In the rows, 128 means zero.
One turn or mirror swaps these rows in pairs. Which row does each one swap with?
The rows were stretched afterwards, more along some directions than others.
Q532: [134 130 121 130 127 155 164 144 152 109 126 133 110 141 126 149  94 113
 128 129 118 120]
Q779: [109 142 140 128 139 120  88 114 100 143 136 125 122 147 136 140 118 103
 123 106 135 124]
Q537: [129 136 140 111 143 125 127 109 130 133 129 121 110 150 136 143 101 112
 139 124 111 122]
Q234: [136 120 123 118 131 122 113 136 135 134 125 154 127 123 124 130 134 149
 114 132 113 121]
Q527: [133 131 111 108 133 154 121 158 138 133 116 131 118 121 139 138 121 151
 117 144 121 125]
Q543: [132 173 101 101 115 149 126 107 114 180 118  78 103 113 133 127 103 129
 125 129 132 131]
Q153: [151 154 158 146 144 141 139 130 146 120 123 170 104 112 103 158 108 133
 147 149 118 130]
Q305: [136 186 103  94 112 155 150 116 136 151  99  88 104 118 141 124  80 115
 122 119 131 128]
Q380: [114 143 133 128 140 134  86 116 101 147 136 119 122 135 144 143 115 113
 123 113 139 127]
Q782: [147 131 121 161 130 128 137 148 147 127 129 165  96 115 118 134 107  99
 110 123 139 115]
Q92: [142 141 144 147 144 138 158 150 165 100 122 178 109 127 111 140 107 122
 128 137 119 128]
Q161: [142 142 140 141 135 148 163 149 162 100 120 166 109 133 118 145  98 120
 127 135 117 121]
Q626: [118 134 136 129 118 121  93 108 118 138 139 123 145 124 167 127 125 118
 128 104 144 137]
Q179: [141 106 118 123  96 125 132 104 137 146 123 111 130 128 175 135 115 136
 141 122 127 126]
Q832: [122 163 161 116 130 160 118  85 104 138 133 159 122 134 138 165 105 123
 131 129 114 111]
Q858: [131 127 154 113 117 121 130 106 130 125 146 132 135 147 140 130 110 104
 139 121 117 125]
Q556: [114 136 132 130 141 133  91 125  94 142 137 129 118 144 122 149 117 101
 119 111 134 116]
Q447: [129 130 140 139 133 133  88 137 146 103 133 176 137 121 135 118 164 120
 114 136 146 129]
Q697: [139 115 113 119 109 122 123 107 139 138 123 110 137 118 178 123 109 147
 146 125 132 134]
Q510: [115 143 115 133 129 167 108 143 139 124 115 124 116 121 131 140 112 107
 134 134 158 136]
Q460: [134 141  92 124 158 122 111 128 138 142  99 108  95 136 142 122 107 129
 121 121 132 137]
Q260: [111 138 108 133 128 164 104 140 130 125 114 121 122 117 137 140 117 117
 135 127 158 134]
Q602: [139 127 136 121 131 127 119 139 137 137 128 160 125 126 113 129 125 136
 116 137 114 124]
Q437: [134 143  94 129 145 111 115 109 123 139  97 105  97 132 142 134 119 121
 122 103 128 131]
Q504: [124 115 117 149 127 122 137 138 131 109 130 139 126  99 135 147 114 115
 133  98 134 131]
Q63: [131 107  80 122 113 154  96 140 115 124 138 120 119 133 135 138 145 116
 131 135 145 112]
Q66: [125 141 122 139 128 149 101 134 146 143 117 144 116 126 109 121 119 104
 135 144 159 138]
Q480: [138 166 130 120 127 155 111 110 108 171 125 109 102 113 118 149 103 131
 143 142 134 129]
Q731: [127 180 113  92 110 152 127  97 106 175 115  74 106 117 134 136  96 119
 135 121 130 130]
Q720: [120 156 165 119 129 158 123  79  98 126 138 152 128 129 139 178 108 122
 134 121 104 113]
Q74: [133 130 107 122 120 166 158 138 143 124 121 114 108 146 132 147  95 113
 132 128 121 121]
Q903: [131  98 120 123  87 129 141 108 135 155 125  97 127 131 169 135 112 125
 138 117 130 129]
Q738: [140 172 146 139 150 151 128 126 147 146 119 181  82 133 119 143  94 110
 106 145 131 112]
Q465: [130 182 110  93 109 149 139  95 118 176 108  73  98 114 141 131  93 118
 129 114 129 133]
Q155: [129 132 132 120 108 120 108 100 127 136 133 120 143 124 179 126 120 131
 142 115 137 132]
Q526: [132 143 125 122 156 122 109 123 140 135 114 131  98 148 136 133 107 110
 122 122 127 127]
Q300: [118 139 178 153 150 121 114 143 158 107 133 181 127 135 117 116 148  96
  88 124 138 136]
Q771: [126 118  89 114 110 166 140 136 130 127 130  86 113 139 139 151 109 110
 137 121 130 119]
Q372: [110 122 115 140 128 151 117 139 124 110 123 119 130 103 143 150 116 114
 139 109 147 138]
Q912: [145 148 152 147 141 149 157 147 163  99 119 178 107 123 114 152  97 122
 133 142 117 126]
Q827: [135 144  96 128 138 111 122 101 108 130 100 104 102 132 134 146 119 124
 125  91 116 125]
Q993: [135 130 132 117  80 152 137 137 121 124 144 109 134 148 142 128 120  95
 127 127 140 117]
Q233: [140 118 122 118 135 122 113 134 133 139 128 158 125 115 112 125 131 143
 122 139 114 126]
Q292: [129 143 121 134 138 153 109 144  99 133 122 141  95 147 105 158  94  93
 115 124 132 102]
Q124: [111 130 173 151 145 124 119 137 150 114 137 172 128 136 123 125 144  95
  90 122 134 138]
Q91: [132 131 156 113  95 132 137 105 117 129 152 117 141 144 140 134 112  94
 139 114 123 121]
Q261: [117 116 120 147 128 130 125 137 128 104 123 124 132  98 139 146 119 116
 136 101 145 136]
Q295: [139 127 134 134 134 113 111 133 146 136 127 170 126 130  94 104 131 118
 126 142 131 132]
Q423: [112 137 113 132 126 165 111 141 131 121 115 116 118 114 138 145 111 108
 135 121 157 136]
Q770: [116 139 117 135 126 168 107 135 134 125 119 119 120 113 135 146 111 109
 139 126 158 134]
Q120: [131 135 166 109 103 131 129  95 119 131 149 120 136 148 147 142 104  99
 145 113 117 123]
Q315: [147 146 149 143 138 148 168 147 168 101 117 168 104 127 113 147  94 117
 129 137 116 126]

Swapped with Q179: Q437
Swapped with Q91: Q556
Swapped with Q903: Q827
Swapped with Q124: Q720

One turn or mirror swaps these rows in pairs. Which row does each one swap with?
The rows were stretched afterwards, more along some directions than others.
Q352: [120 141 131 120 131 121 160 124 131 114 167  83 106 120 144 127 158 152]
Q135: [146 177 126 104 123 111 141 117 124 126 166 141 134 123 171 157 135 124]
Q598: [161 131  90  88  71 118 188 139 131 115 136  81 130 130 139 124 107 134]
Q590: [159 159 118 146  52 125 162  84 125  95 153  82  99 107 135 136 157 140]
Q60: [136 128 129  98 128 138 161 118 147 103 131  95 140 135 138 147 142 173]
Q569: [163 129  94  82  79 125 179 139 134 117 131  83 133 131 138 117  99 140]
Q377: [158 154 143 133 107 122 179  98 136 110 120 111 138  93 110 154 129 134]
Q182: [168 118 140 122  89 136 181  96 137 137  94 110 108  93 129 106 136 159]
Q736: [134 137 133 101 130 137 162 126 151 107 120  96 132 139 135 144 141 176]
Q857: [164 163 123 144  61 128 158  79 129  99 152  81 102 113 132 138 162 145]
Q791: [149 177 129 102 116 117 144 113 124 131 161 143 133 117 172 153 139 115]
Q44: [146 171 132 119 116 111 134 109 122 149 155 144 129 120 169 163 143 124]
Q588: [164 135  98 134 138 115 127 106 151  95 134  93 119 118 154 139 128 198]
Q739: [138 177 130 101 126 128 143 120 121 148 156 136 124 124 171 155 145 129]
Q747: [119 149 124 123 129 110 148 127 139 116 176  81 109 136 140 131 148 151]
Q43: [170 114 119 120  87 143 186  93 140 126  88 106 107  86 117 120 128 161]
Q306: [131 131 131 113 141 134 158 125 153 108 130  95 139 140 141 156 133 177]
Q539: [174 136 102 110 136 120 146  96 148  97 126  81 108 112 126 140 148 193]
Q244: [129 144 124 127 134 119 147 116 124 112 172  78 103 125 134 137 160 145]
Q64: [166 134 102 132 137 111 119 102 143 104 126  92 109 113 143 125 137 195]
Q55: [176 109 126 119  90 131 189  98 134 132  99 103 110  90 112 120 126 154]
Q886: [150 158 155 137 113 126 173  95 135 121 117 125 136 103 128 155 136 132]
Q175: [153 156 141 137 110 136 175  98 123 110 120 116 136  86 122 148 128 126]
Q119: [163 141 102 129 137 119 130 102 147  94 125  95 103 122 150 139 144 193]
Q612: [134 147 111 114 117 121 148 110 124  93 162 137 144 126 152 107 124 122]
Q572: [164 132  96 128 128 119 143  96 155  93 115  93 110 110 138 135 138 188]
Q168: [118 140 124 120 133 122 157 124 129 110 170  80 109 122 142 127 152 157]
Q974: [139 151 113 126  95 164 173  96 120 121 147  81 111  90 182 156 158 162]
Q94: [116 136 133 119 137 119 152 119 130 127 165  93 122 125 138 132 158 146]
Q937: [153 164 127  93 113 122 151 118 114 143 154 135 129 127 157 157 134 115]
Q757: [177 111 129 116  91 138 165 100 132 143  95 108 108  88 129 109 133 160]
Q599: [146 179 132  99 107 113 150 119 131 145 158 135 127 127 169 153 138 115]
Q973: [142 144 112 122 106 119 141 110 123 110 170 130 149 132 143 113 119 110]
Q533: [176 120 126 113  99 148 176 103 126 128  99 108 106  93 102 110 125 150]
Q205: [118 138 125 128 142 114 141 129 133 130 161  87 109 130 150 133 156 156]
Q316: [166 148 124 148  54 129 157  81 125  92 153  83 101 110 134 132 150 140]
Q223: [163 156 125 141  58 127 161  79 131  97 146  80 101 102 129 127 156 143]
Q814: [139 179 128 118 131 127 130 114 118 138 159 143 134 115 177 166 141 123]
Q909: [166 127  95  85  77 119 189 136 129 115 129  78 128 130 144 122 103 138]
Q564: [164 126  94  90  74 130 188 138 129 121 134  79 132 131 130 123 101 136]
Q686: [141 145 109 127  98 163 184  94 123 101 149  85 114  72 178 157 155 162]
Q227: [125 148 126 126 141 111 142 119 133 121 179  92 117 126 135 135 155 143]

Swapped with Q739: Q227
Swapped with Q533: Q539
Swapped with Q175: Q60

